Small tables with named rows and columns. After each table, cells are looked up by row and column.

kego:
|  | nel | pizuta | katiliz | ziru | vip | biz |
|---|---|---|---|---|---|---|
| las | 603 | 828 | 729 | 408 | 517 | 252 |
| kazadum | 319 | 302 | 468 | 583 | 752 | 609 |
| nime | 453 | 470 | 233 | 658 | 525 | 560 |
| kovafeb | 299 | 352 | 445 | 597 | 759 | 603 |
| tusak | 638 | 495 | 476 | 420 | 395 | 641 |

What is the biz of kazadum in kego? 609
What is the pizuta of kazadum in kego? 302
What is the vip of kovafeb in kego? 759
What is the pizuta of kovafeb in kego? 352
What is the vip of tusak in kego? 395
What is the nel of las in kego? 603
What is the ziru of nime in kego? 658
What is the vip of las in kego? 517
What is the nel of tusak in kego? 638
What is the katiliz of nime in kego? 233
What is the biz of tusak in kego? 641
What is the ziru of kazadum in kego? 583
What is the biz of nime in kego? 560
What is the vip of nime in kego? 525
What is the pizuta of nime in kego? 470
What is the katiliz of kazadum in kego? 468
Which row has the largest vip? kovafeb

remonek
cols = maka, ledad, zuzufiz
gos: [79, 157, 107]
lon: [153, 186, 34]
midaf: [214, 63, 153]
big: [146, 93, 161]
sug: [99, 170, 220]
zova: [137, 134, 134]
gofal: [107, 166, 131]
gisida: [103, 165, 137]

ledad of sug is 170
maka of zova is 137
maka of sug is 99
ledad of gos is 157
maka of gofal is 107
zuzufiz of gofal is 131
maka of lon is 153
zuzufiz of big is 161
zuzufiz of midaf is 153
ledad of gisida is 165
zuzufiz of gos is 107
maka of gos is 79
ledad of zova is 134
ledad of midaf is 63
zuzufiz of zova is 134
ledad of gofal is 166
ledad of lon is 186
maka of midaf is 214
Row with the largest maka: midaf

dalub.csv
,muve,kap,fiz,nez,val,ruzi,sir,zazap,nok,tedavu
fal,0.7,0.3,0.8,0.7,0.8,0.6,0.9,0.7,0.5,0.6
dedanod,0.7,0.5,0.3,0.7,0.7,0.4,0.9,0.3,0.4,0.6
bodafi,0.6,0.4,0.6,0.4,0.3,0.7,0.7,0.6,0.8,0.5
dotev,0.6,0.6,0.6,0.2,0.3,0.4,0.8,0.4,0.6,0.5
rosanu,0.4,0.3,0.3,0.7,0.4,0.6,0.9,0.2,0.3,0.4
sekepa,0.4,0.5,0.2,0.5,0.6,0.7,0.2,0.6,0.3,0.6
dileg,0.5,0.4,0.8,0.4,0.8,0.7,0.2,0.2,0.4,0.4

dileg, kap: 0.4
dedanod, nok: 0.4
dedanod, muve: 0.7
dileg, ruzi: 0.7
sekepa, kap: 0.5
dedanod, sir: 0.9

Table gogob
,bav,kog,fiv,kidudim,numu,tabiled,fera,los
notipug,136,130,148,190,182,213,163,143
kef,78,133,133,154,172,87,162,160
nof,74,126,133,147,162,93,165,160
resa,169,151,120,155,170,121,174,149
kero,162,237,181,128,119,178,123,192
nub,158,240,182,126,117,169,128,192
rizen,158,87,151,133,138,144,169,80
tomoze,21,98,111,249,167,138,184,106

nub, tabiled -> 169
resa, kog -> 151
resa, tabiled -> 121
kero, tabiled -> 178
kero, kidudim -> 128
nub, fera -> 128
kef, tabiled -> 87
tomoze, fiv -> 111
tomoze, bav -> 21
nof, los -> 160
resa, fiv -> 120
tomoze, los -> 106
notipug, fiv -> 148
Which row has the largest fera? tomoze

Table bafa
cols = ligam, garegiz, bez, tobiraz, lun, kofot, zatezor, veg
fik: [38.889, 61.708, 53.872, 28.633, 24.477, 52.827, 63.279, 50.661]
mamemag: [49.448, 24.375, 54.212, 28.667, 44.486, 28.834, 48.336, 27.023]
pivi: [65.282, 41.204, 61.097, 61.822, 37.970, 49.363, 48.741, 49.986]
bis: [53.092, 25.295, 28.539, 37.916, 51.726, 26.504, 29.301, 60.267]
sati: [54.160, 53.428, 69.404, 47.651, 40.859, 56.916, 56.960, 18.643]
vif: [33.081, 44.461, 29.188, 34.563, 60.966, 42.029, 25.486, 15.031]
muki: [43.134, 34.725, 38.598, 78.014, 37.823, 45.759, 29.082, 47.109]
nutufi: [68.034, 24.383, 43.135, 26.278, 50.145, 24.422, 42.536, 64.820]
fov: [32.967, 62.660, 20.162, 31.643, 54.796, 50.849, 27.661, 43.652]
lil: [19.386, 50.278, 36.993, 63.103, 28.765, 52.721, 38.081, 31.388]

kofot of pivi = 49.363
veg of bis = 60.267
lun of nutufi = 50.145
lun of mamemag = 44.486
bez of muki = 38.598
ligam of pivi = 65.282
bez of fov = 20.162
veg of vif = 15.031
zatezor of mamemag = 48.336
zatezor of muki = 29.082
bez of lil = 36.993
bez of pivi = 61.097
kofot of mamemag = 28.834
kofot of fov = 50.849
ligam of muki = 43.134
ligam of sati = 54.160
kofot of fik = 52.827
ligam of lil = 19.386
kofot of vif = 42.029
lun of muki = 37.823

